Rows swapped in pairs by one turn or mirror: which row each one swaps with:
The rows were stretched afterwards, more along some directions than others.
pil: [  2   0 -10  15  20  -8  16  13 -32  -3  12 -26  10   3   3   2   4  22]
kup: [-28  21   4   4  -9 -18 -19  41  -5 -21  36  27  27  -9 -26   3 -14  10]
zolup: [-17  27  10   9 -15  -9  15   7  -9 -27  16  16   1   1 -12   1   0 -15]
pafin: [-10   5 -13  33  -8   2   7  33   5 -31  34  35  24   9 -61  -9 -12  -8]
zoruz: [ 21  -8  -8 -19  29 -18  -5  24  -4  -1   0 -15  -4 -17   0 -15 -13  19]
bam: [ 23   8   1  35  11  25  21  -2  11  -3  27  22  15  28 -35  -5  13 -21]
Notev: [  9   2  21  10   4  -1   2  -1  10 -21  16  45  -7  -1 -52  -7   5  -9]
Tav: [-15   6  24  -1 -14   5   1  -8   5 -12  -1   1 -17   5  11   6  29 -24]
momaz: [-13  29   9  -3  -8 -30 -15  30 -27 -29  21   0  16 -26 -15   0  -7  19]
neseb: [-39  26  -1  12   1 -29  -5  33 -20   3  19  33  24 -18 -50 -27 -14  -1]
Bisev: [ 10   2 -12  -7  22  25   7 -13  -4   0   7  17   6   2  -5 -14   6  -8]
podo: [-20   8 -14  31 -22  -7   8   4  28 -14  44 -10  27   1   0  -7   8 -12]
gaz: [  8 -17  24   6  20   6  -6   4  -7 -10   8  10   8   1  -5 -24  22 -22]
nirat: [-31  20  -5  -7  13   9   7   5   2  -5  44   1  -1 -37  -9 -25  17  21]
fubo: [  4   0   4   5  23 -20   7 -16  10  -4  19  15 -19 -12 -22  -6  26  16]
badil: [-11   3  13  -5  21  26  11 -15   5  28  10   3   2 -37   4  -3  14 -12]
muzu: [-30  -2  28 -21 -17  -1  -6   7   2  -4 -17   0 -12 -20  20 -10  -3   3]
vife: [-36   1 -23  30  -7  -7  20  -5  -9  10  30   0   1   9   0 -15 -11  11]
puvo: [ 31 -19   5 -13  -4  -4   6   2   0  10  11  -6  -6 -21 -13  -9 -15  21]
lugar: [  7  -6  -4 -12   1   5  14   1  20  30  28  12 -14  -8  -2 -27  -5  11]
lufo: [-16  19  13  20  17  -5  -1  35 -24 -23  34  31   4   0 -53 -30  17   5]
les: [-27  -1  16 -27 -25 -25  14  16  11   2   7  24  15  -6 -25  -2   0 -10]
fekuv: [ -4   8   6  11 -22  15  11  17  56 -10  15  28  25  21 -42  11  14 -24]
fepum: [-15   2 -10   4  12 -19   4  11 -32   5  24 -10  10  -7 -19   0 -21  32]
Pusap: [  0  -3  -6 -33  12  -2   9 -16 -10  27 -12  -7 -24 -54  25 -12 -33  20]
Gub: [ -5 -15  -2  14  -2   5   9   8 -12 -14   6  43   3   8 -33   3  -1  -7]
gonip: [-35  39   1 -10   4 -12  -9  43  -6 -10  35  23   7 -14  -9   3  -8  13]
Tal: [ 18  12  -4   4 -14   4  -2  -5  55  -8  14   7   9   3  -8  18  29   1]
tiz: [  7  14 -11   2  12   1   3  26  -3  -2  19 -48   5  -8  20   4   1  21]
ker: [ 12   0  -1 -22 -17 -16 -10  16  15  -7  -4 -24  -3 -14  22  21 -15  20]
bezun: [  3   7 -21 -20  21   9  26   0  11  18  11  10   3  -7 -32  -3  -8   4]
vid: [-15   9   2  -8  12   6  -1   8 -38 -14  -4  14  -5 -18 -14  -5 -25  20]
Goga: [-28   8   7  25  -6  -1   3  13  21 -15  13  26  27  21 -22   5  24 -44]
San: [ 16  -4  -1 -18  28  10  33 -18  12  25  21   8 -11 -24 -14  -1  21   6]
bera: [-15 -18  -7  31  16  12  20 -15   3  17   3 -12  -8  25  -2 -20   3 -21]
topat: [-16  10  28 -14   3 -24  13  30   3 -10  32  32  11 -17 -56  -9  30   4]
nanu: [-33  20  -7 -11 -22 -21   2  24  35  -1  24 -10   6  24  -1  10 -12  17]
kir: [  5   0  -9   1   5   9   2  -7  -4  -3   5 -31 -24  -4  43 -11 -13  23]
liraz: [  8   9  -4 -12  -1 -12  19  -2 -18  25  -7  -6   5 -42  17   0 -39  -4]
neb: [ 11 -18  -7 -26  14  -3  -2  -4 -13  22 -21  -8 -19 -36   2   5  -3   4]
Letav: [-38  12  -4   2   7 -16 -16  27 -22 -19   0  16  -5  -6 -22 -20 -17  16]
Netom: [-21  10  22 -14   2  10  15  13 -20  11  -3   5  16 -24 -28 -18 -23  13]
fole: [ 24  -8 -11   9   3 -20  15  -1   5  12   7 -22 -14  -1   6 -17  -4  -5]
zato: [  7  25  -3 -23   7 -19   6  19  23  -2   3   2  -2  -9  -2   0  16  -4]
Bako: [-27  16  -8  -3  -4 -24  16  10  16  -3  29  31  21  -3  -7  12   4 -15]
Mika: [-33  -7  -2  18  14  25  12  -2   2  22  12  -7   0   9 -22 -11   2  16]
zonuz: [-37  10  17 -16  -9  -8  -6  22 -15  10  20  -2   9 -40  -6 -19  10   6]
mel: [ 12   0 -20 -30   9  -5   9  10  13   9   9 -10 -20 -41 -11 -11 -13  15]
gad: [-16  13  12  19  21  23 -15   3 -26  11  -7   8  16  -8  -6  -3  16  -9]
gazi: [ 19   1  -6 -29  -9 -18  18 -19  14  16   2  18 -12   1  29  13   5  -2]

momaz swaps with kir
Netom swaps with nanu
Gub swaps with neb
gad swaps with gazi
fekuv swaps with bezun
ker swaps with vid

